Rotation paths and how fast each direction turns (degrees per step)
Each turn is a multiple of 5 degrees from 10 to 175, or 0.
Each row of a path follows its step; steps can be skipped.
Rotation 1:
step 0: [  4  -4  -2   4   9 -11   3  -7  14 -10   2   5   3  10  -5   6  -8   5
   1   4  -4  -5   0  -7  19   3  19   2  -2   6   0 -12   3   0   8 -15
  -2   4   2   1  -4  -4 -16  12 -12 -12   7 -19]
step 1: [-16  -4   6   1 -13  10  -1  -9   4  -7  -2   3  -2   1 -13  12   2   8
  -6   6  -2   7  13  -5  -6   8  18  14 -10   3   8   2  -7  -3 -13   4
   6   3 -11  -6   2  -6  -9  12  -1 -14  14   1]
step 2: [ -5  -9   6  12   7   4 -10 -19 -21   5  -5  -5  -3   4 -18  -4  -6   1
  11  -3  -4   4   3   5  18  -7   1   2  -2   9  -4   2  -5 -13 -15   4
   4  -5 -11  -8  10  -4   6   6  11   1  -2  -7]
step 3: [  8   0  13   2   7  -9   2  -1   6   0  -4   5  13   6   2 -14   0   2
   7  -4   5  10 -13  -9  15  -8  11  -7  -2  16   7 -14   0   4  -7   3
   7   0 -15  -1 -11  -1   7  21   4   6  -1  10]
step 4: [ -9  -9   3   1  -5  13   7   8   0  -7  18  -5  14  13  -9   2 -12  -2
  -8   9  -7  -9 -11  -7   0   2  12  -1  -3   0  -3 -20   3  12  -8   2
  13   4   2 -10  -7   0   4   9  -2  -7 -11   2]
step 5: [-11   0  -8 -16   5   5   1 -15  -5   9   6  -2   1  -7  -7  -8 -19   9
   4   1  -1  -9  10  -8  -3  17  -2  10  -3   4   3  -1 -17   9  -3  -9
   4   1   1 -12   0  11  10  14  10  -2  -4  -6]
step 6: [ 11   5  -1  -7   1   5  -9  -2   1   6   0 -11   2   5  -2 -12  -5   1
   6 -10   2   2   0   3  -8   7  -3  -1 -15  19   0   8   0  -1 -21   3
  20   4  -2  -2   0  12 -11   6   4  23   5  -5]
step 7: [ 11 -13   7   6  -1  -1  -8   3   6  -3  -8  -6  12  11  -1 -20  -5   0
  -2  -8  -1 -10  -3  -6   8  -9   5  -1 -19  -6   4  -4   0  -4  14  -3
  19   5  19  -2  -4   1   1   0  -4   4  -2 -15]
step 8: [ 10  -7   2  -8  -3   2  -6  -1   3   6  -9 -11   5   5  -9  12 -16  12
 -14   1   8   5   1  -5   1   9   7   7   0 -11  11 -20  -6  11   9  -7
   3   0   0   2  -7   9 -16  10  -9  -8  10  -5]
step 9: [ -9   5   1   8 -12   1  -2 -12 -17   3  -2  -7   3  -6 -15   1 -14   5
  -8  -3   0   0   4   4  -7   8   7  12  -2  12  11   6  -4  -5  -5  15
 -10  11   0  -1  -1  -7 -17   5  -7   8  -2 -19]
step 10: [  2   6  10  12   1  -7  -7  -3  -7   3  -4  -2 -10 -10  -6 -15   0  18
   5   6  -1   1  -2  -6   9 -20  -3   8  -4  12   1   4   0  -8   4   8
  11 -12  -4  -7   9   1  -3  20  -8   7   8  -9]
Speeds:
[-4  0  3 -1  1  3  0 -7 -2  0  0  2  0  1 -1  3 -4  2 -3 -1 -1 -1  0  3
 -2  0 -5  0  0  0  0  2 -1 -1  3  1  1  0 -3  2 -5  1 -2 -2  5  0  2  1]
100
[ 5  1 -1 -4  6 -1  3 -4  3  0 -1 -1 -3 -1  0 -1 -1 -3  0  2  4  3 -3  2
  1  3  3  3  4  0  3 -1  2  2  1 -3 -1 -2 -3  1  1  0 -2  1  2  3  2 -1]
135
[ 2 -2  0  3 -2 -2 -4  0  1 -3  2 -2  4  2  2 -1  1 -1 -4 -3  4  0 -1  3
  2 -4  0 -3  2 -1  5 -4 -1  1  1 -3 -1 -1 -4 -1 -2  4  2 -3  1 -1 -3 -1]
85
[ 0  1  2 -1 -2 -1 -1  0  2  1 -3  3 -1  1  0  1 -1 -1 -5  2 -4  1  2  1
 -1  4 -2  5  1 -4  1 -4  0  4 -3 -1  1  2  0 -3  5 -1  0 -2  2 -5 -2 -1]
100
Rotation 2:
step 0: [ 11  14  -2   2  -5   1   9   9  -7 -11  -6  12   4 -14  -1  -7  -3  -4
  17   7  -6  15  -5   5   1  -6 -13   9   7  13  -3  -4   9   5  -2 -11
  -8  -5   8  23   8  12  -6  -5   2  -1  -6  -3]
step 1: [  3   8  -7   2  19  -6   9  -4  -1   9  -5   9  13   8   2   7   3   9
  13   0   3  -2  -5 -11  18  -9 -16   7   1   0  -1  19  12  14 -11   0
 -13   4   4   6  -1   0   4  -1  -1 -12  -5  -7]
step 2: [ 11  17   2   2  -6   8 -15   5   2   5  -4   9  10 -16 -12  -5  -3   5
  14  -7 -18  -4   0  10   5  -6  -4   9   0   0   5  11  14  11   8 -14
   1  -8   7  12   5  -1   9  -5  -4  -8  -7   6]
step 3: [  6   9 -18  -2   4 -10   6   7   1  -3  -3   4  10   2   4  13  -2  20
   3   2   2   8  -1   1  18   5   5   6   8  13   0   5  17   7   3   1
  -6   5  -9  14   9 -15  10  11  -2 -11  -5   4]
step 4: [  5  17  -8   4  -9  -1   3 -13  -4  13  10   7  20  -9  -6  -9   1   1
   4   1 -17   4  -2  12  13  -8   6   2 -10 -15  -2   1  13   8   7   0
  -9  -2  -8  11   9 -10  -7  -8   6  -7   2  -1]
step 5: [  2  -4 -12   5  -3 -14  -3   4   4   9   8   4  15  -7   5   1  -2  15
   1  -4  -7   0  16   0  11  12  -3   7   6   3   0  20   4  -1  -7 -10
   9   8 -12  12   5  -4 -15  14   6  -8 -12   8]
step 6: [  0   6  -9   5  -2 -16  -4   7   0  -4   6  -2  19  -3  -9   0  -1  -1
   4  15 -14   0   0   4   2 -11  14   3  -8 -16  13   7   2  10  10   7
  -1   1   5   8  22  -4 -11  14  -3   6   2  -6]
step 7: [ 10   0 -22 -11  -6  -5  -7   0  -5   6  12  -8  13  -4 -13  -6   6   5
   8   9   5   8   8  -7   7   8   3  11   2  -3  -3   6  -5  -6  -1   3
   7   4  -4  23 -12   1 -13  11   7 -10  -3 -11]
step 8: [  6   2  -9   3  -7 -13  13   4   6  11   8 -11  19   3   7   7  -6   2
  19   4  -5  12   5  -3 -10  -8   2  -4 -10  -5   7   5  -3   6   5 -10
   4  -8  20   9   7  -3 -14   1   1   8  -9  -9]
step 9: [ 12  -2  -1  -4  11  -5   0   9  11  12   1  -3   5   1 -15  -6   2   4
   8  17   1   2  15   2   3   3  -7   0 -11   1  -4   6 -20   9   4   6
  -1   2   1  21   1   9  -2   7  -6 -20  -7  -9]
step 10: [  2  12  -7  -4 -13  -5  -2   3  -4   4   5  -9  11   0  -9   2  -1  13
   7   6  -2   7   9 -14   0   6  -3  -7  -1  -1   7   8  -9  12  14  -2
 -18  -8  31   6  -7  -3   0  -1  -3   2  -6  12]
Speeds:
[ 3 -1  0 -1 -3  1 -4  1 -1  4  0  1 -4 -6 -2 -1  2 -4 -4  0 -1  3 -1  2
 -3  1 -3  1  2  4  0 -1 -2  0 -1 -3 -2  2 -3  5 -2  1  0  3  2 -2  0  1]
155
[ 1 -1 -2 -1  3  3  4  2  0  1 -1  0 -2 -3  1  1  1  1  2 -4 -3 -1  1 -1
  1  2 -3 -1 -1  0 -4  1  0  1  5  0 -4 -2  2  1 -1  0  8 -3 -4  0 -2  0]
40
[-4  7  3  4  0  1 -1 -3 -4  4 -3  2  1  1  2  4 -5  1 -3  1 -1 -3 -2  0
  0  2  1  2  2  2  1  1  0 -2  2 -1 -1  1 -2  3  1 -1  3 -2 -1 -3  2  0]
35
Rotation 3:
step 0: [  4  -3 -12  -7 -16   0   3   0  -5   3  -8   9   0   6  -6  -5   4  -7
   3  -2   4  12  -4   6   0   1   3  -4   6  -2   2  -6  -4  -5  -6   9
 -11   7 -11  12   1  20  -4   6 -13   0   7   7]
step 1: [ -1   5  -7   0  13  -1   5 -14   2   2  14   3   4   3   6   6  -1   5
  -8  -9  14  -4  12   4  -3   1   6  10   7  10   8  -2  16  -3  -1  -4
   5   3  14  -7   7   2   1 -10  -6  -4   0  -9]
step 2: [  2   2  -2  -1   1   6  -1   0  -1   0 -12   5   2   3   3  -7   3   8
  -3  -7   1   0   6  -7   4  -9  -1  -4 -14  -9  -9  -2 -16   7   2  -6
 -10   0   6  -8  -3   1  14   5  20 -15  -8   8]
step 3: [  2   6   3  -6  -3   5   6  -7   1   2   6  -5  -3  -2  -4   0   4 -12
  -2  13  -5   6  -7  16  -2  -5   7  -5   0  -4  -7  -3  12  -1   1  14
  16  -6 -14   6  -2  11  12  10  -5  -7   4   2]
step 4: [ -1   4  -4   7   7  14   3   2   8  -7  -3  11  -1   4   4   4  -2  13
   2   3  10 -14   6 -14  -1  -3   1   3  -1   4  -5  -5  14   7  -3  -7
  -2   2   2  16   3   9  -6 -10  -7  16  -1  -3]
step 5: [  1  -6   6  14   8   2   6  -5   0   2   0  -7  14  12  -1 -10  -1  -6
   7   2   1  18  13  -6   2   7   2  -8  -1  13   0   3 -15   3   0   3
  -5   5   4  -3   3  -5   1   3   6 -13   4  10]
step 6: [  2   1   0  -2   4  -8  -2   3   3   6  -2  -8  -2   0   2  10  15 -18
  -3 -11   3   5  -8   2  -6 -10  -8   1  -9  -2 -12   8  19   2   5   3
  -7 -10   2  -4 -15   8   6   4  -8   0  -3  -7]
step 7: [  6   7  -5   4   0   9  -9   0   2   3  -4  -2 -17   8   2 -12 -10   3
   4  11   8 -14  -1  -2   7   1  11   6   5  -1  -4   2   3  -9 -10   1
  -5 -12   6   5   9  -7  10   2   8  13  11  -1]
step 8: [-12   2  16   1  -4   1   9 -10   8   3  11  -5   8  -8  -4   4  -2  15
   2   9  -5  20   0  -2  -4  -7  -7  -6  -7   6  -6   7   2   0  -1  -1
  -2   8   1   9   0  -7  -7   0  16   0   0   1]
step 9: [ -4  10  -1   3  -9  -5   0  18  -1 -12 -14  -7  -1  -4  -8   2   7 -10
  11  -8   1   1   2  -5  11  -4  -3   4  -1   5  -7  -3  -3   8  15   8
   3  -2   8   1  -4  -1  -4   5 -18  -1   5  -8]
step 10: [ 11   9  -8   7  -3   0  -2 -10  -2   1   2   4  -8  11   8   0  -6 -13
 -10   1  10   8  -6   0  -1   0  -4   0  13   2  18   6   1 -13  -3   2
  -5   2   2   9 -10  -9  -1  -5   2  13   0  13]
Speeds:
[-1 -1  2 -3 -1  0 -2  5  4 -5  1  0  2  1  1  1  1 -3 -2 -1 -3  4 -1 -2
  5 -4  0 -1 -1  1  1  1 -3  3  3  2 -1 -4 -2 -4  1  0  1  0  1 -4 -3  0]
110
Rotation 4:
step 0: [  5   4   2   3 -11  -3  19  -5   7  -9   8   5  -1  -2   7  -8  10   7
   0 -11   8   2  11  -2  -1  -4   9   0   4   0 -10   1  -5 -16  11   3
  -5   4   7   2 -11   0  15   1   4  15 -13   9]
step 1: [  1   1   7   1  -4   9  -2  -2  -7 -14  -3  10  -9   5  12  10   2  -5
   2 -12   1   7 -12  11  -1   0  -7  10  -7   3  -3  -5 -12  -9 -10  -2
   2   2   9  -7 -13  16   1  -6   3 -13  13   5]
step 2: [-18   5   9   4  -6  -3  -1  -4  -5   7  -4   4  -8  -9  -6  -3  -7  10
  15  -4  14  -3   4  -2   1   0   1   1  -6 -12  10  13  -7   7  -8   2
   2   0   3  -8   4  15   6  -5 -18   3  -9  -3]
step 3: [ -8  12   7 -17  -7 -10   4   1  -6 -15   5   7   9  -1   3   8   6  -1
   9   2  -1  -5  -1  -1  -3  -9  -5  -4  -1  -7  -1  -4   3   5 -13   4
   4  -6   0   6 -16 -11 -14   8   5   1 -17  -9]
step 4: [ -5   0   5   8   9  11   6 -21   3 -14   5   6 -12 -11   3   3   4   6
   0   6   3   1   1  -5  -3 -18  14   2   1  -4  -2  -6   1  -1   4   1
 -10  -3  -7  10   5  13   6   7  16  -1  -3  -6]
step 5: [  5   6  20  -6  -6  -2  -5  -3  12  -3   2  -1   0  -1   2   2  -2   4
   5  -9   2  -2  11  -4  15  -4   6  17   9  -8   5  -6   7   1  -5   6
   1  -9  10 -13  -5  -1   5 -10  10  -7  13  14]
step 6: [-13  11   4  -1 -15   6  14   5  -8  -1  -7  13  -5   4   1  -3  10   0
   9  -8  10   3   5  -6 -10   2   4  -3   2 -10  -9  -3  -8 -11   6   1
  -7  14   8   3   5  -6   5 -12  -2  -1 -10  16]
step 7: [ -3   2  -1  -1  -4   6  -7  -2  -5 -14  -6   1   5  -1  13  11   1  -5
  17  -2   3  11 -10  20  10   0  -8   4 -16  -2   8   0  -4  -6 -12  -2
   8   0  13  10   4   7   6   8   8  -4  -8   2]
step 8: [  4   2   3  -4  -2  -3   0  -7  -1  -5   7   6 -10  -5  -1  -2  -1  12
  14  -2   8  -2   6  -6  -6  -2  10  12   0   0  -2  12   2   3  -5   5
  -4  -2   6 -18   2  14   8  20  -8  11 -17 -10]
step 9: [ -4  -2  10  -7  -3  -6  -7  -6  -1 -12   7  14   2  -1   8   6   7   3
   7  -3   0  -5  -2  -5  -9 -11  -3   9  11   7  11 -12   2   0 -11   2
 -10   3  -3  -1 -15  -3 -24  -8   1  -5  -3   4]
step 10: [-14   4   9  13  -4   8   5 -20   2  -8   8  -5   1   3  -1   4  -4   6
   9   6   8  -3  -4 -13   4 -18   2   4 -10 -14   3  -7  -6  -3  11   8
  -2   0  -3   7  13   0   8 -10  -4  -3   3   1]
Speeds:
[-2  1  1  0  3  2 -5  1 -2  2 -1  1 -1  1  5 -1 -1  1  1 -1  3  2  1  4
 -1  5 -2 -5 -3  2 -3  3  2 -3 -1  2  3  1  1 -2 -2  2  0  2 -4 -3 -3  0]
65
[ 0 -3  3  2 -1 -2 -3  1 -3 -2 -1  1 -1  3 -2 -3  2  1  2  3  1  1 -1  5
  0 -2  2 -1 -2 -4 -1 -2  1  5  2  1  0  0  0  4 -1 -6  0 -2 -4  3  0  2]
100
